Each row is where one point has got to under a steady rotation. How many steps took it there?
The counts run from 0 to 68.
[104  75 115 153 131 131 123 115 109 122 180 163 122 101 129 116  87 115
 178 154 138 117  98 121 149 144] | 62
[112 138 122 147 146 146 101 100 141 193 136 146  91 104 137 100 149 166
 110 165 103 148 120  70 155 151] | 26
[ 75 140 102 151 127 149  95 136 171 138 176 157 113 113 150  96 165 130
 137 127 123 140 143 127 133 145] | 16
[129 145  92 203 132 158 115 139 130  87 135 141 134 113 113 109 133  64
 174 118 122  99 111 144 126 156] | 55
[ 81 115 108 132 155 132 101  91 179 133 176 155 100 131 148  98  85 122
 114 133 114 102 144 165 133 133] | 10
[125 126 114 164 118 134 130  90 119 104 161 140 121 116 152  90  62  57
 144 131 131 101 118 139 164 140] | 59
[156 159 139 157 175 129 140  92 164 140  63 174  95 133 107 118 123 135
 117 120 108 139 147 104 176 128] | 33
[ 94 124 140 143 169 120 113 113 165 149 143 197 109 125 134 113 108 181
 133 161 127 138 138  83 173 124] | 23
[115 122 131 180  88 150 142 141 111 131 156 141 109  99 177 108 123  91
 155 115 159 153 155 142 180 152] | 68
[107  84 100 145 109 173 102 108 109 150 159 139 128  68 147 102 132  91
 158 134 134 140 113 105 147 166] | 65
[168 190 142 201 151 123 161  85 119 111  94 125  95 162 117 132 112  85
 132 115 129 109 118 130 132 139] | 44
[100 170 126 155 125 116 139 104 173 138 163 165  82 140 171  91 103 130
 123 141 125 134 162 123 183 126] | 20
[106  64 107 155 134 150 112 123 109 117 174 159 128  82 129 111  98 110
 181 154 146 125 111 109 151 154] | 63
[ 99 170 101 153 116 146 110 115 190 151 147 162 103 129 169  89 146 106
 117 113 111 142 170 121 161 145] | 18
[147 154 160 155 183 118 144  82 128 150  89 139  86 149 116 135  96 148
 120 152 116 134 115  92 146 127] | 36
[ 89 123 107 136 163 152  89  88 143 140 153 112  85 115 114 126 151  96
 125 121 132 119 102 170  77 136] | 2
[ 92 165 124 152 142 108 141 117 171 137 159 175  97 147 160 104  99 158
 125 149 132 140 158 109 180 128] | 21
[141 114 132 161 176 144 131  78 120  92 117 155 132 121  75 117  75  97
 158 141  97  82  93 130 126 139] | 48
[ 75 129 128 136 144 121  96  99 149 154 205 141  92 137 148  90 102 141
 128 158 119 120 112 133 109 132] | 12
[ 88 113 105 133 160 132 109 100 195 110 158 166 106 138 143  82 104 116
 127 122 109  93 135 173 121 129] | 9
[ 84 128 116 128 154 131 115 118 175  89 160 167 112 137 143  97 116 110
 126 123 135 100 139 180 130 131] | 8
[156 179 133 211 167 119 156 103 130 104  92 138 110 153 110 132 100  97
 144 122 138 105 118 145 145 128] | 45
[151 174 133 189 156 122 145 121 162 128  96 168  99 134 125 126 161 149
 132 115 116 168 156  91 178 146] | 31
[113  70 115 145 114 167  94 121 113 147 169 155 128  83 140  93 111 104
 159 146 136 133 108 109 150 175] | 64
[164 165 121 182 179 157 120  87 122 133  84 123 110 114  94 124 159 105
 136 113 115 129 110 108 121 158] | 41
[129 145 102 214 138 154 117 133 111 106 157 133 126 119 115 126 133  67
 181 125 136 114  93 146 125 150] | 54
[136 125  98 171 115 151 131 104 149 104 137 142 131 110 125 103  97  46
 149 120 137  94 121 140 158 153] | 57
[ 66 134 109 173 144 142  88 135 154 137 205 154  94 121 146 103 155 151
 157 153 133 127 112 127 117 139] | 14
[134 180 130 189 141 138 137 123 135 163 120 149  90 127 141 131 161 148
 132 126 122 171 126  88 162 137] | 29
[103  91 129 163 124 126 128 114 105 112 180 158 126 112 139 119  59  98
 180 149 150 107 100 133 156 132] | 61
[127 143 103 203 134 152 116 120  93 119 167 119 114 118 110 134 131  81
 168 139 131 103  89 139 102 145] | 53
[152 176 128 192 160 167 129  84 123 131  84 124  97 118 119 144 159  87
 132 123 112 128 107 131 121 152] | 42
[ 73 124 115 141 146 130  92  94 157 150 181 141 107 136 146  93  87 132
 124 155 119 109 118 149 120 125] | 11
[152 151 141 149 173 133 140  74 154 155  76 158 105 144 115 123 104 142
 111 132 111 138 130  97 164 135] | 34
[143 132 137 183 187 134 142 105 130  90  98 152 124 141  87 129  86  94
 158 140 113  91 106 130 132 137] | 47
[ 94 155  92 156 120 146  90 125 191 143 157 157 102 103 157  84 164 134
 123 124 110 132 152 118 155 167] | 17
[ 91 157  96 158 144 140 109 114 154 126 180 106  80 136 147 119 153  88
 138 117 141 121 126 187  98 122] | 4
[152 156 134 186 173 127 163 107 140  81  98 146 115 152  96 131  94  96
 161 122 126  97 104 141 141 125] | 46
[129 120  94 178 125 166 135 122 151  86 121 145 125 115 122  96 127  54
 166 120 127 107 125 152 153 150] | 56
[ 87 137 107 137 150 121 124 119 181  78 161 166 100 145 138 107 135 107
 152 122 133 108 148 172 113 123] | 7
[ 94 112 104 123 186 132  95  93 146 113 147 130  94 115  91 143 141 113
 142 130 135 111  87 172  85 121] | 0
[102 172 117 142 111 139 120 113 176 145 155 159  94 132 178  87 125 116
 105 128 121 137 162 128 166 147] | 19
[100 154 105 151 155 139  97  97 145 131 161 111  83 114 136 118 160  88
 124 120 140 116 102 187  87 125] | 3
[146 128 121 185 149 153 118  82  82 142 144 111 110 115 112 120 101  74
 156 151 122  99  82 133 118 150] | 51
[129 124 114 169  92 150 132 125 105 148 154 131 113  89 182 109 125  79
 151 115 156 162 130 127 169 162] | 67
[117 102 116 157 100 163 119 117 105 160 175 126 115  73 159  97 146  78
 158 125 149 136 116 117 160 166] | 66
[142 150 141 191 191 142 125 104 108 137  98 143 112 118  89 137 159 141
 157 146 121 147  96  97 109 140] | 39
[138 142 151 184 181 119 136 101 110 144 111 148  94 138  89 140 131 164
 156 155 123 131  96  97 130 137] | 38
[135 117 105 156 116 140 141  97 137 117 144 142 140 115 145  91  80  44
 152 125 126 101 129 149 169 150] | 58
[110 124 129 133 160 146  96 103 151 180 128 172  91 113 127  92 124 165
 115 149 112 144 132  66 166 150] | 25
[141 143 148 179 195 118 142 100 107 154 107 149  91 139 100 137 107 155
 138 151 127 135  99 102 141 119] | 37
[118 103 129 159 115 120 142  97 111 111 165 146 133 127 150 103  55  92
 155 149 139  98 120 151 168 142] | 60
[134 119 128 169 159 150 106  82  97 134 126 123 122 122 108 118  80  88
 141 146 110  92  85 111 110 150] | 50
[156 164 134 162 169 129 151 116 162 126  82 179  94 139 116 122 153 141
 119 117 122 151 156 102 175 135] | 32
[122 164 129 171 147 144 100  97 138 192 128 138  89 107 146 117 146 161
 122 144 131 168 118  83 158 139] | 27
[150 146 123 189 186 155 114 111 118 139  83 141 106 105  92 132 163 132
 139 125 110 128  97 106 109 151] | 40
[ 88 150 104 161 144 124 122 121 179  92 166 143 104 140 154 108 141 111
 141 119 138 111 149 191 122 134] | 6
[ 90 165 104 167 150 128 124 127 158 108 181 121  84 137 149 125 152  97
 140 118 146 117 131 193 109 123] | 5
[139 183 125 186 147 126 137 134 140 139 109 170  86 139 131 132 168 154
 130 122 130 165 152 103 167 147] | 30
[ 66 122 128 162 143 129  98 119 146 143 209 142 100 128 164 111 112 152
 143 152 134 133 117 139 119 139] | 13
[ 70 142 111 164 139 150  91 144 168 142 194 159 108 115 145 106 162 134
 153 141 122 138 129 133 127 150] | 15
[145 106 131 161 176 152 108  81 122 123 114 146 117 122  93 112  74  91
 141 142 111  87  88 130 120 140] | 49
[144 156 153 155 174 116 136  72 135 165  87 150  88 139 113 125  98 140
 105 145 109 137 127  93 154 126] | 35
[ 98 147 120 143 154 110 128 118 179 136 157 185 107 143 140  92  95 177
 131 152 129 137 153 104 182 133] | 22
[120 139 122 203 143 152 113  96  86 140 162 115 119 107 115 129 106  81
 164 153 143 106  74 129 117 148] | 52
[ 79 116 112 126 182 153  84  93 141 115 149 127 101 107 110 123 151 102
 135 135 132 115  91 175  81 129] | 1
[129 176 131 181 134 137 118 118 136 178 135 138  87 120 144 110 166 156
 109 134 128 164 130  89 159 145] | 28
[ 99 125 132 126 166 132  99 116 163 160 146 189 105 123 116 107 120 176
 123 166 108 147 129  76 165 132] | 24
[166 188 129 196 171 142 151  84 129 138  92 110  95 146 109 124 139  83
 132 111 114 117 113 135 136 133] | 43
